[[1 2 7 4 1]
 [1 3 7 4 2]] → 3

[[224 208  36 223  90 209]
 [206 101  88 165 138 166]] → 101

[[8 4 7 4 4 4]
 [8 5 7 4 2 3]] → 5

[[3841 3236 5613 5301]
 [7870 7979 7006 6671]] → 7979

[[40 29 35  7 18 40]
 [75 47 46 54 17 40]] → 47

[[-181  413  946 -785]
 [  44  142   84 -244]] → 142

[[312 443 853 596 496 412]
 [209 453 487 469 331 436]] → 453

[[67 96 87 15 77 69 31]
 [78 76 80 61 59 95 82]] → 76

[[77 12 30 20]
 [27 23 34 43]] → 23

[[172 171 144 146]
 [217 252 131  29]] → 252
---
Input: [-7.61  5.05  2.80 -3.76]
Output: -7.61

Input:
[[ 0.16  0.16 -0.19  2.17  0.21]
 [ 0.17  5.83  0.18  0.07  2.67]
 [ 0.21  0.10 -0.16  0.63 -0.32]]
Output: 0.16

Input: [ 2.04 -0.70  0.65 -4.08 -8.03  1.55  2.79]
Output: 2.04

Input: [-2.82  1.90 -6.48 -1.19]
Output: -2.82

Input: [ 1.68  0.27  4.47  3.20 -6.16  2.49]
Output: 1.68

Input:
[[ 7.41  0.28  3.50  0.75 -3.09]
 [-2.17 -0.78 -1.03 -1.05  0.54]]
Output: 7.41
---
array([[207,  10, 193, 112, 169],
       [123, 121, 135, 123,  88],
       [161, 103, 129, 159,  86]]) -> 169, 161

array([[  7, -39,  -3,  36, -13, -30, -26],
       [ 14,  36,  38,  44,  30, -37, -27]]) -> -26, 14

array([[ 588, -167,   91, -514],
       [-994, -841, -515,  530]]) -> -514, -994

array([2, 1, 1, 2, 2, 7, 2]) -> 2, 2

array([[3206, 4703, 5156, 2821, 6041, 9059, 5488],
       [8492, 8322, 4438, 5106, 5163, 5013, 4653],
       [7184, 3395, 8098, 6306, 4722, 4663, 6574]]) -> 5488, 7184

array([5971, 5211, 5775, 5939, 2617, 7987, 6713]) -> 6713, 5971
---
array([[ 0.014, -0.011, -0.104, -0.160, -0.153],
       [-0.063,  0.083,  0.146, -0.173, -0.153],
       [-0.021, -0.006,  0.183, -0.176,  0.145]]) result: -0.063

array([[  8.874,  -6.979, -13.735, -10.287,   3.475],
       [ -0.591,  16.621,  -9.447,  -5.171,   1.083]]) result: 8.874

array([[  8.44,   2.72,  18.48,   5.23],
       [-18.68,   4.52,   6.77,  20.00]]) result: 8.44

array([[ -14.3,  -60.2,  -13.8,  174.3, -128.8, -120.7],
       [  60.6,  145.6,   35.5, -133.7, -200.7,  195.8],
       [ -73.2,  -28.5, -210.2,  -68.1,   51.9,  188.3]]) result: 60.6

array([[-0.164, -0.029,  0.036, -0.099, -0.200,  0.035, -0.106],
       [ 0.158, -0.110, -0.054, -0.077, -0.047, -0.168,  0.100]]) result: -0.164

array([[ -65.304,  139.298, -114.921, -108.582],
       [ -38.218,    5.223,  165.463,   27.763]]) result: -65.304

array([[-155.63,  -18.67,    3.57,  152.09, -149.03],
       [  97.49,  -68.82,   47.84,   86.33,  119.97]]) result: -155.63
---
-178.3,1.0,136.6,188.2,-34.3,-148.1 ans = -178.3
0.120,-0.023,-0.047,-0.130,-0.062 ans = 0.120
-0.07,0.16,-0.15,-0.12,-0.11,-0.11,-0.13 ans = -0.07
-83.5,192.8,134.1,77.9,-148.7,-91.1 ans = -83.5
1.09,-0.14,1.50,-0.25,0.78,-1.47,-0.38 ans = 1.09
140.7,-83.0,-131.6,127.5 ans = 140.7
---
[0.35 6.44 1.54 1.57] result: 6.44
[-1.18  1.67  1.36  4.58 -7.41] result: 1.67
[ 3.58 -6.92 -1.40  2.66 -1.72 -4.67  5.86] result: -6.92
[ 1.69 -6.87  1.16 -5.93 -4.93] result: -6.87
[ 4.96  5.85  0.74  3.06 -0.67 -5.92  6.55] result: 5.85
[ 1.42 -2.40  7.96  0.90] result: -2.40
[ 2.54  1.31  7.31 -4.69 -3.69] result: 1.31
---
[[68, 82, 40, 21, 70, 23, 38],
 [43, 40, 63, 88, 55, 91, 79],
 [32, 49, 46, 77, 61, 87, 74]] ans = 87

[537, 233, 551, 267, 798] ans = 267

[[6, 5, 7, 5, 5],
 [8, 1, 2, 1, 5]] ans = 1

[-477, 464, 584, 494, -856] ans = 494

[[848, 347, 522, 684, 597],
 [218, 769, 756, 678, 850],
 [663, 915, 755, 366, 621]] ans = 366

[-36, -5, 12, 42, 1, -20, 7] ans = -20

[[199, 448, 309, 154, 821],
 [58, 167, 128, 35, 489]] ans = 35

[130, 42, 245, 164, 105] ans = 164

[[595, 693, 484, 657, 443, 277],
 [670, 642, 916, 764, 666, 341],
 [311, 665, 837, 850, 223, 214]] ans = 223

[3740, 3520, 4286, 1982, 7764] ans = 1982
---
[1.72 5.87 2.45 3.30] | 1.72, 3.30
[-0.88  3.84  6.90 -5.64  3.99 -4.11] | -0.88, -4.11
[-4.16  5.82 -6.17 -6.73 -1.89  0.32] | -4.16, 0.32
[ 7.11  2.74 -0.44 -3.16] | 7.11, -3.16
[ 7.39 -1.67 -3.78 -3.97  5.77 -3.26] | 7.39, -3.26
[-1.71  5.88 -3.87 -0.53  1.18 -2.07] | -1.71, -2.07
[-6.72 -1.64 -3.02 -4.61 -3.10  1.46  0.41] | -6.72, 0.41
---
[[-5.64  2.54 -5.47  2.49 -1.44  0.12]
 [-6.98  1.12 -1.54 -1.20  7.84 -2.70]
 [-4.45 -1.37 -1.43 -1.05 -3.94 -2.66]] result: -2.66

[[ 7.69 -3.65 -0.15 -5.09  4.62  2.90 -6.17]
 [-6.60  5.97 -6.16  5.40 -2.08  3.87  5.23]
 [ 6.53 -3.23 -0.08 -5.09  5.48  2.45 -4.79]] result: -4.79

[[-0.89 -3.41  0.43  7.54  3.99]
 [ 0.15 -0.25 -0.73  0.79  7.52]
 [-0.50  6.02 -0.76 -5.49 -2.17]] result: -2.17

[[-2.55  0.42  0.07  0.36  0.28 -2.91  5.65]
 [-2.48  3.71  0.03 -7.63  5.77 -7.54  4.47]
 [-2.45 -0.31  0.73 -1.00  3.45 -6.36  5.85]] result: 5.85

[[-3.01 -2.84 -3.88  5.95 -0.58  0.14]
 [-1.44 -1.19  3.53  3.37 -1.48  1.30]
 [-3.30 -4.35 -3.61  4.85 -0.48 -0.43]] result: -0.43

[[ 7.25  2.63 -2.51  1.98 -2.43 -7.09  2.56]
 [ 7.94  6.69  2.26  2.84 -0.20 -3.41  7.22]
 [ 5.45  4.16  3.19  2.42 -0.95 -2.79  3.68]] result: 3.68

[[-0.02 -3.08 -3.21 -0.18  0.24  2.68]
 [ 1.14 -1.37 -3.65 -0.36 -4.23 -6.68]
 [-1.02 -0.80 -2.34 -1.67 -2.46  1.19]] result: 1.19

[[ 3.98  3.55  1.59  2.34  1.30  3.34]
 [ 4.72 -0.64  2.34 -5.79 -3.12 -6.54]
 [-6.71 -4.27  5.51 -2.16 -3.23 -4.33]] result: -4.33
---
[[  43.603   39.735  -22.209   -1.334  -69.184]
 [-158.537 -203.030 -172.177 -164.542 -125.412]
 [ 177.493   34.698    4.111  -16.216 -107.911]] | 43.603, -107.911

[-0.10  0.07 -0.05  0.11  0.10  0.05] | -0.10, 0.05

[[  3.215   8.944  14.724  11.067  12.941]
 [-20.847  -1.601 -13.025   4.866  -1.720]] | 3.215, -1.720

[-1.5  0.4  0.0  1.0 -0.6] | -1.5, -0.6

[[ -14.95 -124.62   10.28  -79.52 -222.71 -124.87]
 [  -3.73  -67.22 -157.83 -101.78  -17.92 -235.30]
 [-229.34   -0.93 -186.38  -80.14  204.93  -88.05]] | -14.95, -88.05

[[ -7.9  13.8   0.1   1.4]
 [-12.5  -3.4  -6.0 -10.6]] | -7.9, -10.6

[[-1.118  1.503 -1.194  2.099 -1.110 -1.196]
 [-0.873  1.853 -0.809  1.997 -0.821 -0.925]] | -1.118, -0.925

[[ -65.093   20.083  110.419  -73.298  117.487]
 [  49.993  -90.191  -70.767 -141.675 -146.154]] | -65.093, -146.154

[  14.20  157.17  -13.28  -59.85 -157.45  -94.38] | 14.20, -94.38

[[ 0.06  0.12  0.15  0.08]
 [ 0.10  0.07  0.07  0.06]
 [ 0.22 -0.10 -0.18 -0.02]] | 0.06, -0.02
---
array([-14.0,   9.6, -15.7,  -2.8]) ⇒ -2.8

array([-126.758,   97.032,  174.928,  -76.241,  -39.602, -123.401,
        180.494]) ⇒ 180.494

array([ 13.1,  -9.7,  -0.1,  -2.6, -13.0]) ⇒ -13.0

array([ 0.12, -0.13,  0.16, -0.17, -0.11, -0.02]) ⇒ -0.02

array([ 1.1,  0.4, -1.0, -1.7, -0.8]) ⇒ -0.8

array([-1.637,  0.428,  0.640,  1.202, -0.778,  0.216]) ⇒ 0.216
